In the rows, zero is written as 100.
One turn or mirror swaps these rows in pairs. Which row does each one swap with?
The rows were stretched afterwards, more along some directions than others.
did: 83,108,98,100,114,105,64,77,113,93,91,85,102,95,91,94,100,95,97,77,83,96,89
medat: 97,67,90,110,124,104,118,93,75,102,97,110,103,109,93,100,91,108,80,108,93,112,88
Zib: 88,106,89,96,86,104,125,118,115,117,114,100,96,101,92,89,99,80,84,112,97,92,105
tafir: 80,104,87,100,99,99,68,74,128,97,109,85,104,97,89,92,104,101,106,66,97,87,83
sabi: 83,102,99,103,108,93,67,81,116,90,108,81,108,87,100,84,105,95,103,67,81,100,81
Dat: 89,110,92,113,121,105,89,73,97,91,107,92,131,97,120,91,92,104,90,90,109,79,89
Kuv: 109,67,87,114,114,97,113,93,78,100,98,109,92,113,89,107,98,120,84,106,84,109,92
gub: 94,97,93,110,114,111,89,79,96,93,112,97,118,92,123,102,88,106,106,84,113,68,95
fafof: 87,124,97,107,111,97,91,68,125,97,94,89,100,82,87,74,95,102,119,81,87,93,108
Kat: 88,100,101,114,112,106,77,85,94,87,111,96,121,94,119,91,90,93,87,88,110,75,89
Gudi: 86,105,96,98,103,90,68,69,118,86,109,96,116,89,94,87,97,103,99,74,78,104,94
keme: 80,113,77,93,95,105,118,106,117,123,98,111,90,104,82,89,105,79,85,113,99,99,105
sano: 99,61,91,102,117,100,113,96,82,105,111,105,105,101,108,96,91,106,90,109,84,120,79
rudem: 115,67,93,109,113,96,119,90,86,94,119,107,106,99,97,105,84,111,84,108,89,111,89
larel: 101,61,87,115,113,105,114,90,75,100,100,115,100,102,94,112,90,116,92,108,90,120,89
bag: 104,56,94,116,105,102,122,98,89,96,113,114,87,98,96,95,97,112,104,99,95,112,91
bitin: 88,109,101,108,104,102,85,83,130,84,112,94,104,86,83,83,98,92,117,72,90,100,97
fev: 94,105,76,102,88,100,127,114,115,114,103,96,87,99,89,102,102,92,92,113,102,92,117
sug: 111,58,86,113,106,104,113,94,85,97,117,104,102,102,98,109,92,123,91,90,105,114,89
fumi: 110,73,104,100,123,100,113,96,80,103,108,114,104,116,99,102,86,110,87,105,89,102,86
romep: 96,98,105,119,112,95,88,77,95,89,113,102,122,92,115,99,81,95,86,97,109,71,97
Vam: 90,104,91,87,81,92,117,110,111,114,105,104,97,110,95,99,108,82,80,114,100,85,105
suz: 99,112,89,96,84,102,121,114,123,110,112,115,95,98,87,94,94,83,92,115,104,95,117
Pipub: 83,118,98,103,110,97,68,72,111,101,82,89,111,89,95,73,105,95,97,69,94,99,90
kem: 103,99,105,101,109,93,79,74,103,85,136,109,120,107,116,106,91,88,97,89,92,62,81
Mef: 103,66,98,97,113,98,117,96,79,97,113,112,103,115,97,102,98,104,75,106,82,105,84
Roz: 110,71,97,104,115,104,120,105,84,104,101,107,98,99,108,87,99,112,94,107,99,118,92
nena: 96,114,99,103,124,105,90,59,96,92,100,122,115,102,105,91,88,99,89,101,111,63,106
puge: 84,107,85,84,87,106,117,119,119,121,113,95,96,94,99,99,96,73,83,106,104,97,101
Tapid: 107,64,97,104,116,108,109,101,78,104,111,112,93,105,100,102,95,107,95,112,88,109,83
napu: 87,111,98,109,109,104,78,72,111,81,94,96,97,84,83,87,102,114,109,63,83,97,106
pinan: 92,112,89,90,85,111,123,121,117,114,109,96,78,87,87,96,104,69,93,120,104,100,112
Pago: 99,67,93,108,104,95,111,89,79,101,110,96,105,108,102,100,99,113,76,109,82,111,81
Lifor: 100,67,98,103,117,104,111,97,74,100,107,112,105,110,105,102,90,102,78,103,87,116,79
fos: 98,99,98,114,114,110,86,77,104,88,123,110,118,94,104,96,82,89,89,93,118,67,88
Berod: 92,103,82,98,84,101,121,124,122,116,119,105,86,101,95,93,103,76,94,115,99,95,100
gulu: 91,102,107,104,93,104,69,84,114,87,119,65,108,77,100,95,90,88,99,73,95,95,96
nov: 100,97,91,111,130,96,101,69,94,91,111,105,108,110,103,94,99,95,92,76,101,70,90
dopum: 88,105,80,96,86,105,110,108,113,117,101,107,87,96,78,114,99,86,85,114,107,103,107
dun: 86,112,92,86,87,104,114,116,113,119,102,108,86,97,92,94,101,65,76,122,109,98,108
sobi: 95,106,98,122,117,105,92,80,100,89,107,107,112,93,107,96,87,114,109,81,105,61,102
lepa: 93,102,87,94,78,102,118,117,127,111,119,108,79,97,83,101,102,83,94,108,116,89,108
loz: 99,106,85,109,79,100,127,116,124,112,113,107,85,97,84,95,102,86,102,99,112,95,110
Guk: 84,93,102,98,117,105,69,82,87,90,111,92,127,101,123,122,79,89,85,92,101,71,83
pakes: 72,112,95,96,105,102,60,71,109,97,102,84,104,92,96,102,97,81,87,81,72,100,79
kovok: 82,114,87,113,107,109,82,87,118,107,99,79,105,92,93,75,95,100,108,62,104,92,104
lut: 87,120,102,103,102,102,73,78,115,94,95,89,91,88,85,90,104,96,107,71,90,98,94
feno: 106,56,95,106,111,104,108,106,80,98,111,95,94,101,100,106,95,102,80,104,97,117,85
Gifo: 89,114,91,111,118,108,90,82,104,87,113,92,118,98,113,102,85,84,90,101,102,65,90
bida: 98,119,85,92,88,105,128,120,120,120,106,101,88,89,97,79,102,77,89,118,113,101,107
deguk: 86,120,81,84,90,108,130,104,121,116,110,102,94,91,94,86,95,67,83,112,99,94,114
Giri: 88,97,99,124,110,105,93,75,101,86,108,100,107,100,104,95,95,91,96,88,115,71,92

nov pairs with kovok
Kat pairs with sabi
gub pairs with lut

One turn or mirror swaps these rows in pairs. Which row does each one swap with?
The rows were stretched afterwards, more along some directions than others.
koraf: 81,95,101,79,111,88,88,83,110,93,54,97,106,133,82,120,104,80,108,64,107,93,107
fuged: 84,115,95,78,116,89,102,89,81,129,90,97,88,134,100,91,137,96,82,89,117,86,75
sivul: 103,107,99,93,83,90,109,77,117,79,94,101,97,128,74,80,94,102,90,65,108,92,109
Toso: 90,105,91,88,125,110,96,84,75,115,92,69,89,99,116,103,108,99,105,100,111,66,84
Bok: 69,88,104,89,93,87,94,66,116,92,83,78,108,135,71,70,90,81,109,79,120,95,97
vad: 93,119,111,81,106,78,102,85,92,90,73,110,112,129,86,108,113,82,95,86,95,103,99
fop: 57,88,100,94,110,98,89,73,87,114,106,79,80,122,89,81,114,85,96,83,132,77,95
senud: 65,96,94,69,92,100,78,84,109,111,76,73,106,129,73,89,91,84,104,103,115,94,108
safep: 85,104,94,90,100,72,103,84,113,109,73,107,99,142,84,83,101,95,88,83,123,96,105
Faki: 86,131,111,84,101,82,101,84,100,99,73,98,92,123,81,96,129,87,94,77,112,118,92
veb: 85,104,115,101,101,77,99,89,106,100,69,99,114,119,98,78,117,85,97,79,101,101,91
sula: 63,105,86,64,90,93,82,78,95,97,91,103,101,114,83,86,111,71,87,100,129,76,85
digab: 86,106,98,89,118,104,101,100,94,106,100,98,108,107,100,109,97,101,96,107,105,71,95
Nodab: 86,120,111,80,113,82,94,100,71,113,105,94,89,112,112,82,125,85,90,102,90,99,87
pib: 101,94,97,86,82,92,93,92,117,99,92,91,96,125,74,92,97,101,99,94,90,89,114
sizi: 94,100,93,72,96,103,95,79,116,88,75,95,108,123,75,98,98,83,105,79,107,101,112
pilu: 111,116,106,96,97,83,130,104,131,112,88,88,109,130,83,93,118,117,77,83,123,106,97
fer: 90,84,115,82,105,90,102,91,129,83,84,106,113,121,84,106,109,86,97,70,99,109,105
Peret: 60,114,87,76,87,100,76,92,90,114,70,78,101,118,83,76,101,93,91,113,109,71,94
Posat: 119,108,102,103,115,80,115,109,106,89,73,101,99,116,106,114,119,104,88,80,105,91,83
gevu: 84,89,89,86,116,85,94,96,104,81,82,118,95,109,91,98,116,74,84,95,119,87,81
visur: 95,121,99,95,100,108,88,93,87,101,85,107,81,108,94,88,125,112,66,112,104,93,80
zuzuk: 118,131,106,94,110,105,105,108,111,100,51,87,107,110,105,101,117,116,94,74,96,106,97
Kuvo: 84,110,90,91,120,88,91,105,89,116,65,80,101,120,106,111,123,101,95,101,98,72,87
siso: 65,106,91,69,89,95,80,95,104,120,90,78,109,120,74,76,104,82,94,111,103,82,101
Padag: 86,115,98,90,100,95,89,78,110,97,70,82,111,119,82,106,90,79,119,76,107,77,119
Bor: 103,120,94,70,110,105,97,100,105,95,78,107,106,103,93,114,123,88,92,93,108,99,92
Bunov: 108,120,105,112,113,96,102,100,111,101,81,86,100,113,93,87,119,95,96,92,83,98,101
Kana: 80,99,89,88,108,99,90,94,106,116,78,94,90,136,99,83,114,101,85,88,124,74,97
zusok: 87,96,92,83,117,76,96,102,106,106,72,71,101,132,91,106,117,87,91,99,105,82,92
Liled: 75,111,81,84,104,115,91,79,98,104,83,91,91,137,78,88,131,101,79,93,109,87,96
nanun: 97,125,99,93,122,85,106,116,94,110,74,79,96,107,106,102,145,100,79,108,102,101,74
Todut: 91,93,110,91,112,103,94,89,111,99,75,82,111,109,91,107,89,87,107,76,96,91,129
toluv: 88,107,93,105,107,97,90,90,99,92,80,98,101,106,93,99,118,99,93,111,85,86,102
gumar: 91,83,95,88,106,98,106,112,121,103,105,92,110,126,89,99,104,103,87,101,116,84,97
ruko: 86,76,93,86,114,102,91,96,103,112,96,71,92,123,96,96,111,88,106,88,109,85,102
Rut: 96,134,102,101,90,95,99,74,109,95,82,93,94,99,77,96,105,96,90,91,113,104,95
vupi: 91,122,106,103,93,81,99,72,114,87,81,86,97,106,87,86,90,86,111,74,108,95,119
Kov: 91,83,93,98,123,100,91,90,95,104,86,89,93,105,118,92,88,88,104,104,102,72,100
fes: 69,113,88,85,100,92,101,90,122,109,101,74,98,115,85,89,97,87,103,96,144,76,81
Laton: 86,112,107,90,107,91,96,93,86,98,80,102,92,102,106,95,120,99,77,85,110,107,83
zop: 96,83,91,91,113,95,107,99,127,111,98,78,99,129,90,97,103,100,101,97,122,90,96
kav: 81,90,108,102,107,89,92,100,117,102,81,80,99,118,84,96,115,90,99,106,96,98,94
Zeniv: 84,97,85,100,96,97,87,88,116,96,76,83,100,132,73,99,113,100,89,107,107,77,98
Sosu: 129,138,107,92,116,91,111,101,102,105,72,76,98,112,110,105,111,113,94,75,86,108,108
nub: 77,66,101,94,87,79,96,51,113,82,92,108,103,130,80,74,81,70,108,68,113,100,112
tima: 96,143,103,83,108,99,88,82,64,107,85,90,73,89,113,93,131,93,80,105,106,85,80
lun: 97,120,116,92,100,79,108,87,92,103,95,95,109,104,105,80,104,77,104,73,101,95,100
lilu: 77,115,97,77,109,90,94,96,108,94,67,90,97,113,86,86,117,81,75,88,137,92,66
kura: 99,104,109,86,113,88,99,96,109,83,96,105,108,107,87,113,118,84,97,93,95,112,82
topa: 82,100,96,89,105,114,85,87,110,112,87,79,77,115,85,90,109,102,87,77,127,85,104
bof: 73,104,88,89,111,88,106,100,112,113,122,54,100,113,83,85,97,103,101,100,131,83,91
nen: 96,109,95,98,100,80,96,96,135,88,55,104,102,123,95,98,106,97,82,75,113,88,100
dad: 68,116,85,74,106,119,78,91,99,99,90,86,94,122,68,95,102,109,96,100,108,90,103
Gigav: 101,126,109,89,99,96,98,75,90,104,66,76,95,105,96,101,110,90,106,69,87,101,122
gil: 122,131,101,71,106,99,105,99,92,111,83,84,91,104,115,109,116,109,92,83,81,87,112
balo: 116,133,102,68,99,111,101,104,101,86,81,120,98,107,84,110,127,93,89,88,91,97,94
boton: 87,116,96,75,111,86,89,77,89,95,85,117,97,114,100,110,127,71,89,85,92,83,102
tebup: 91,124,107,77,106,86,104,85,88,104,118,86,92,108,89,93,133,84,90,109,112,103,75
nuru: 109,101,95,87,103,94,94,106,138,90,56,103,91,118,90,89,111,94,84,78,118,95,94
bekif: 66,109,104,83,103,79,86,72,100,87,72,84,97,126,76,95,110,72,98,76,119,94,97
furem: 107,112,98,86,98,85,110,100,131,105,87,90,98,137,81,84,119,105,84,88,119,108,97
sigez: 98,116,95,65,83,107,94,86,100,97,93,107,100,127,79,98,97,98,96,82,102,90,118
geri: 85,106,97,70,106,84,99,76,100,115,86,104,104,121,88,96,124,76,88,91,113,97,100

sizi pairs with zop
zuzuk pairs with tebup
lun pairs with visur
Bunov pairs with Rut
gumar pairs with sigez
topa pairs with siso
pilu pairs with balo

One turn or mirror swaps these rows in pairs. Which row does each one swap with?
The rows were stretched afterwards, more along some directions than others.
geg: 101,100,76,87,80,106,113,67,134,113,89,128,113,100,112,120,94,106
rezu: 112,89,98,95,98,134,115,78,102,91,134,120,94,99,116,113,91,118
dumud: 112,87,89,99,87,108,102,88,140,110,114,110,104,100,105,111,114,88
lazu: 102,84,90,88,104,120,113,72,113,117,129,116,106,95,106,101,104,96
Nifi: 97,111,94,99,75,111,115,81,98,106,111,112,103,90,91,103,103,116
ronap: 85,89,97,111,64,110,121,80,109,108,95,120,102,99,85,120,93,109
Fesi: 112,86,83,90,102,127,101,100,106,90,129,94,93,91,113,102,105,109
kasuv: 91,112,94,106,89,120,107,77,110,109,90,130,110,104,119,117,87,92
fakeg: 100,99,93,110,87,109,113,94,121,100,114,111,93,92,82,98,118,108
vota: 97,93,95,117,69,113,120,79,115,105,109,125,109,100,94,119,90,120
zule: 105,88,97,92,73,131,111,70,107,100,128,122,98,98,111,123,101,116
pifat: 126,116,97,121,110,89,103,98,115,97,108,98,111,104,109,104,112,90
fuza: 95,89,99,100,99,116,109,98,115,105,105,95,94,79,92,85,124,89
Vuv: 80,92,101,94,96,125,120,89,99,104,122,114,94,94,104,79,79,120
lubun: 94,101,97,98,97,98,107,79,122,118,92,103,112,94,102,91,109,86
ropet: 119,88,81,90,93,103,102,84,137,98,108,102,102,104,104,107,120,83
zol: 111,98,79,107,96,101,101,93,112,123,99,111,115,98,90,108,105,107
mavus: 89,99,82,98,77,121,103,89,115,108,95,117,103,96,109,108,82,111
mem: 124,106,100,117,120,90,101,107,107,93,105,91,100,105,106,101,111,86
zuzi: 110,103,82,101,113,115,101,90,111,116,115,103,104,96,93,97,108,102
sapa: 82,106,90,92,88,122,109,80,107,114,97,118,106,103,118,109,85,99
dobe: 108,97,98,90,111,121,112,63,122,106,132,124,106,100,116,80,85,111
kosek: 99,90,84,87,111,126,118,82,122,111,134,117,89,85,103,73,97,118
dudol: 115,86,79,94,92,108,116,97,135,103,101,100,96,80,71,94,128,100
guvu: 109,94,99,111,86,116,100,81,126,101,131,120,104,106,111,115,111,92
senuk: 100,92,107,102,117,117,113,102,84,102,123,95,103,93,100,90,100,98
reko: 106,82,81,96,90,110,116,96,141,110,108,102,84,76,79,85,104,111
nat: 109,84,82,100,87,110,111,98,141,116,114,111,93,84,79,90,117,114
dod: 106,72,97,104,114,128,113,100,111,102,128,105,89,95,107,85,97,123
zudit: 113,76,97,96,118,121,104,81,127,95,131,102,87,97,115,93,101,106
kep: 88,102,85,95,94,136,110,75,123,108,112,122,100,97,111,104,81,105
Fidek: 106,94,92,99,108,129,123,89,100,102,135,93,94,88,99,92,112,105
vire: 111,94,101,103,93,131,112,90,88,89,133,111,98,99,113,116,94,115
nezud: 101,109,89,94,81,108,116,77,102,109,111,105,101,91,91,107,117,106
soke: 99,90,90,98,103,123,113,96,96,119,107,115,102,92,90,100,96,122
kava: 117,94,72,96,97,102,114,94,117,113,101,105,105,92,93,115,118,112
doz: 122,95,94,109,114,98,91,89,122,94,118,91,99,107,111,104,109,86
tinet: 101,94,87,110,89,113,108,89,96,123,101,123,106,101,88,110,105,117
Befu: 91,106,81,103,85,122,110,86,125,108,96,120,105,95,112,108,82,105
Mufas: 113,102,92,95,87,116,111,86,108,104,123,106,92,86,95,101,119,118
nufe: 85,99,95,103,70,137,107,87,109,106,113,133,101,97,111,111,91,115
Lar: 104,69,98,95,99,119,100,88,117,106,126,113,93,99,104,82,106,113
mefi: 100,91,90,96,101,106,110,80,126,109,110,91,91,85,92,91,122,96
sili: 104,99,81,105,92,109,101,106,102,114,94,98,106,87,87,106,107,107
tevu: 116,81,83,97,92,99,101,92,130,109,115,90,95,100,102,107,115,85
Fofu: 93,98,79,85,79,116,111,84,117,110,102,107,102,75,83,94,106,114
tas: 108,95,95,113,90,114,108,92,127,109,126,120,97,87,81,94,118,112
vin: 115,94,103,111,99,107,101,85,116,94,118,115,108,108,104,119,113,86
dum: 106,99,95,107,86,114,99,96,99,119,110,120,112,94,88,107,116,110
fod: 94,93,89,110,88,117,115,90,124,99,107,99,87,82,81,100,106,107

Befu pairs with zol
vire pairs with Nifi
dobe pairs with Fidek
mem pairs with ronap

